(in the rows, 128 means zero)
Named turns come first, each shown by rows before and after it. Which turns, in which order, take the first row of each pair that follows to the second? Write the first one first, as in the answered first pair.
k532 (before -> after):
[168 142 125 144  92 140 144 101 144 125 132 132 147 156 128 140 141 143
 109 136 143 143 136 113 158 127 162] -> [167 127 131 106 119 147 125 113 119 129 146 134 111 123 153 124 140 138
 112 143 133 127 124  93 173 149 152]
[105 166 189 131 138 144 138 138  96 145 143 120 137 115 169  97 129 140
 137 158 141 129 125 129  85 121 178] -> [106 176 189 143 126 138 146 134 107 145 137 125 153 129 158 101 124 145
 136 154 145 133 126 133  79 114 182]
[126  98 120  68 133 109  95 108 123 143 138  92 140 139 149  84 139 154
 127 131 132 118  88 118 132 173 104] -> [122 116 114 104 120 113 111  96 161 137 121  79 175 170 111  85 133 150
 138 138 138 157 101 143 114 143 102]
k563 (before -> after):
[ 98 152 123 125 117 133 148 124 106 170 122 114 126 152 126 170 181 142
 168 158 106 158 133 122  97 112 175] -> [112 142 107 110 135 147 159 105 121 140 110 111 107 164 113 137 192 132
 160 193 109 163 127 114 126 109 134]
[129 121  94 176  95 114 151  90 134 115 121 177 147 154 115 116 111 147
 100 116 103 117  94 139 114 121 106] -> [119 125 106 183  89 104 151 100 133 127 119 171 150 153 114 127 106 152
 108 107 100 118 101 138  99 117 114]
[ 88 141 132  86 126 118 123 147 134 117 121 121  96 157 107 117 111 153
 130 124  71 140 150 113 111 112  96] -> [115 126 117  76 127 135 122 127 124 104 123 145  89 160 133 113 118 145
 113 128  77 112 133  83 151 130  94]
[129 169 121 122 115 104 110 130 127 115 123  94 132  81 185 171 133 171
 109  94 135 138  90 128 121 101  94] -> [122 168 119 116 128 106 119 133 143 108 118  82 126  86 158 152 137 166
 113 116 130 162 101 143 117  90  66]
k16 (before -> after):
[130 114 137 104 139 132 117 125 114 126 131 134 117 119 153 135 122 128
 124 121 138 126 129 117 137 140 138] -> [114 116 140 100 146 125 123 141 115 126 127 123 108 116 141 135 124 132
 135 120 127 134 139 126 120 136 121]
[ 92 123 170 128 101  86 114 156 117 155 127 136 110 113 140 139  89 137
 118  85  88  95 119 124  92 139 141] -> [102 130 170 139  94  91 109 148 119 161 130 136 125 117 146 146  87 134
 117  83  93  97 116 124  85 137 160]
[176 112 115 108 141 152 114 110 106 138 150 150 121 108 173 121 128 111
 113 138 153  94  97  91 179 152 152] -> [112  96 133  80 163 134 123 152 112 126 136 129  75  90 126  94 134 119
 129 143 116 115 119 115 150 153  70]
Now pairs of rows:
Between the rows of a pair lie 2 to 3 turns.
[ 90 134 136 107 125 101 129 169 131 144 134 119 106 125 110 141 126 138
 123 108 113 139 143 151  98 119 121] -> [162 117  99 111 129 143 131 104 140 110 137 134 117 140 142 120 133 114
 102 148 143 119 113 121 173 119 140]	k16, k563, k563
[168 137 109 142 117 149 134  79 135 118 126 137 165 134 158 146 116 112
 106 131 155 104 113 105 153 130 177] -> [128 151 107 147 145 149 153  99 171 110 108  92 161 147  94 119 114 111
 135 164 147 158 143 148 117 108 128]	k563, k563
[105 152 149 131  85 103 119 151 110 174 133 119 161 119 172 176 123 162
 144  85 125 127 116 139  90 127 186] -> [100 111 139  60 128 125 121 160  91 140 143 120  74  85 170 118 136 150
 135 126 116 106  99 106 138 159 100]	k563, k532, k532
[100 116 149 108 125 111 128 139 121 131 140 130 100 124 124 124 127 137
 131 105 109 124 121 126 108 141 112] -> [128 107 125 103 133 129 138 113 133 108 135 135  96 138 118 107 134 124
 119 130 116 128 116 119 142 140  97]	k532, k563
[135 129 120 131 123 126 109 123  99 129 143 154 109 124 129 123 109 115
  92 143 134 127 142 137 144 124  84] -> [127 130 118 129 128 122 113 136 104 125 136 149 109 128 120 121 111 116
  95 148 133 137 144 143 135 117  75]	k563, k563, k563
[143 141 133  88 205 153  95 132 128 111 130  82 109  90 138  82 120 123
 160 206 140 158 142 153 108 128 139] -> [178 138 121 107 194 162  88 108 123 115 132  96 133  94 160  90 123 118
 150 202 154 144 129 136 129 131 178]	k16, k16
[122 114 129  87 154 135 122 158 128 147 137 117 114  86 126 102 121 150
 156 137 109 150 128 123 106 139 105] -> [158 109 101 127 123 150 155 105 161 119 124 134 144 144 101  96 124 139
 131 143 124 152 112 115 147 116  94]	k532, k563
[119 115 131 112 103 116  90  88  87 114 124 145  63  99 150 127 117 136
  60 160 126  87  77  72 197 137 115] -> [ 90 131 137  87 158 128  85 121 112 116 116  86  50  76 112  92 118 131
 104 211 130 144 107 117 157 128  93]	k563, k532, k563
[104 156 154  81 187 139 115 214 153 138 150  84  90 111 105 124 132 120
 177 145  86 150 176 183  69 138 119] -> [121 122 153  53 171 135 100 211  99 140 168 137  52  92 158 138 137 124
 143 110  79  74 137 132 119 174 116]	k563, k563, k16
[115 164 137 168 132 102  87 130  81 185 135 109 143 127 132 151 153 111
 132 110 111 159 135 151 104 135 147] -> [166 134 109 151 136 141  94  89  81 143 135 133 115 136 145 118 167  96
  99 147 122 139 108 118 179 148 117]	k563, k563
[ 94 135 133 124 139 118 132 138 127 126 116 108 116 111 108 143 127 128
 129 114 110 137 135 149 115 142 108] -> [106 118 117 126 135 130 139 122 137 110 112 122 109 128 102 130 137 124
 112 124 112 133 127 139 138 143  92]	k532, k563
[ 98 134 155 104 142 103 153 175 136 176 149 104  76 118 113 134 114 172
 142  93  75 137 125 158  91 154 107] -> [203 114 108 113 140 159 155  92 144 136 155 133  95 146 148 117 129 146
 107 148 120 104  87 109 190 163 144]	k16, k563, k563
[115 138 151 137  91 109 113 139 114 164 136 157 147 119 164 168 125 132
 127  70 125  91 131 117 112 149 179] -> [138 114 107 110 148 156 148  96 149  89 113 138 104 146 113  88 143 103
 114 163 140 117 124 114 173 144  76]	k563, k563
[ 98 101 118 119 113 121 137 125 132 107 109 136 114 139 110 124 161 137
 130 113 141 118 137 118 179  88 102] -> [123 112 115 137 100 126 140 108 134 117 111 144 140 145 127 141 161 138
 133 109 153 115 134 114 181  82 148]	k16, k16, k16
[131 132 122 134  70 114 120  87  84 120  98 185 143 154 166 123 128 155
  96  65  96  60  86 133 129 128 145] -> [ 82 121 128 102 107 106 133 117 101 103  83 156  94 148 100  85 128 154
 106  91  71  94 107 160 112 124  52]	k16, k563, k563
[106 101 137 111 156 124 152 143 127 118  88 146  82 151  87  79 156 117
 103 147 117 146 102 131 137 124 115] -> [ 89 119 161 129 129  92 141 168 100 155 101 160 108 139 118 128 150 132
 108  95 110 131 103 139  95 128 179]	k563, k563
[153 145 117 127 154 144 129 150 165 144 123  93 136 138  96  92 126 145
 169 174 128 186 158 164  95 103 103] -> [161 107 127  74 143 133  97 164  91 161 154 143  81  86 174 111 128 151
 139 131 115  97 117 109 132 154 118]	k532, k532
[169 144 148  94 116 143 113  94  89 172 143 116 129  98 188 105 121 122
 114 168 142  99 136  72 169 137 152] -> [ 94 145 180  79 129 112 114 152  91 186 137  91  99  84 145 105 119 139
 134 148 106 124 163 104 106 131 101]	k16, k563, k563
[171 123 119 125 145 135 120  99 121 112 150 146 127 105 120 125 161  91
 126 124 137 110 109 121 192 137 154] -> [161 141 129 138 132 123 110 105 120 137 148 141 154  99 132 151 156  96
 138 104 141 113 116 129 161 129 192]	k532, k563
[154 150 112 184 102 129 149 107 116 118  99 169 163 165  80 138 107 114
 132 142 169 136 154 140 116 124 129] -> [105 146 153 121 130 108 109 172  68 154 129 150 110  88 115 141 106 126
 157 118 143 122 162 142  81 158 124]	k532, k563, k532
[155 129 118 130 136 133 127 106 136 118 126 128 125 125 145 116 126 122
 123 143 142 126 121 124 144 129 131] -> [138 134 136 119 151 126 120 131 133 137 129 112 124 107 140 124 124 126
 140 139 137 140 135 142 114 127 138]	k563, k532, k563
[ 75 106 107 128  71  96 135 142 139 108 124 179  97 151 110 121 134 132
 126  59  42 130 138 145 119 142  79] -> [ 99 140  96 169  83 114 146 119 185 114 110 148 150 180  89 123 125 128
 149  97  61 177 157 184  97 108 115]	k16, k16, k563
[175  86 148 110 120 167 123 115 122 112 131 112  75 119 166  94 140 113
  99 179 129 140 114 118 147 198  95] -> [122 128 184 172  68 112 129 157 135 160 126 113 134 137 138 158 122 142
 120 102 109 164 143 156  56 171 142]	k563, k563, k532
[185 134 106 106 160 160 103 102 130 121 138 121 136 108 182 108 129 120
 132 161 146 123 113 112 167 142 167] -> [184 155 110 144 137 149 116  98 139 131 129 119 183 130 169 132 123 124
 139 142 152 142 131 132 135 123 199]	k532, k563
[ 96 132 162 123 143 110 152 156 112 116 127 136  93 130  92 106 126 138
 130 136 116 157 149 120 129 140 102] -> [153 148 149 161 125 124 143 115 113 128 138 143 148 145 141 137 124 128
 130 129 148 148 133 105 144 129 188]	k16, k16
[ 98 113 137 131  93 114 130 128  88 128 126 154 102 125 152 137 132 137
 112  88 131  94 138 117 147 149 156] -> [ 94 111 120 157 100 125 160 107 132 102 100 146 108 162  92 110 134 130
 106 117 134 128 149 132 147 124 106]	k563, k563, k532
[184 115 107 120 148 104  98 154 113 106 137 115 170 116 167 137 139 119
 144 138 189 104  98 113 143 136 151] -> [158 123 108 118 165 106 109 167 144  98 126  85 165 123 117 112 137 120
 167 169 180 145 119 145 120 117 107]	k563, k563
[111 132  82 147 124 151 116 101 170  80 133 159 133 153 126 119 147 125
  93 101 116 106 115 101 161 121 108] -> [101 135  91 146 117 135 107 116 155 100 140 166 125 146 139 135 145 134
  98  76 108  88 114  94 149 127 113]	k16, k563
[122 119 155 131 114 128 109 117 104  96 109 175 173 118 160 170 118 102
 137 133 155  71  79 142 170 137 103] -> [ 94 129 158 131 139 132 125 129 137  87  96 137 165 123 107 141 119  99
 157 166 149 123 110 179 139 120  56]	k563, k563
[ 69 128 152 111 144  81 135 161 112 132 119 115  89 118 108 127 138 145
 150 123  95 135 142 146  90 141  76] -> [166 148 132 152 109 104 119  98 107 146 134 145 164 141 179 171 130 135
 136 116 138 105 115 117 131 131 202]	k16, k16
[124 126 111 156 105 121 145 107 146 115 103 154 130 145  99 111 119 146
 122 123 127 135 124 126 126 134 111] -> [118 117 122 114 126 114 122 130 110 132 120 153  97 103 136 115 122 150
 129 115 122 115 111 111 129 163 122]	k563, k563, k532
[134 133 120 109 142 124 102 127 106 141 158 131 147  95 179 117 127 125
 140 120 160 127 115 117 119 147 184] -> [132 126 110 101 174 144 116 115 134 113 141 107 131 109 136  75 132 110
 142 169 160 160 122 130 132 138 122]	k563, k563
[133  76 137 104 182 150 143 101 115 106 130 135  60 129 120 111 161 151
 120 134 121 120 110 116 185 149  79] -> [ 89  90 176 108 153 110 129 149  85 148 140 135  74 105 136 155 144 175
 133  72 100 109 122 131 124 150 117]	k563, k16
[171 135  98 156 113 146 116  83 121 128 141 135 156 150 152 145 115 105
 121 130 163 110 111 108 167 118 183] -> [ 76 115 115 110 154 123 132 147 128 115 123 109  82 131  76 105 119 119
 134 136 120 139 140 136 125 120  53]	k16, k16
[152 123 118 109 148 146 137 120 114 129 133 150 109 120 139 121 136 117
 134 140 134 133 112 117 151 135 126] -> [128 135 125 142 125 131 159 121 138 133 115 148 134 151 101 139 127 125
 133 118 130 153 129 139 121 113 115]	k16, k532
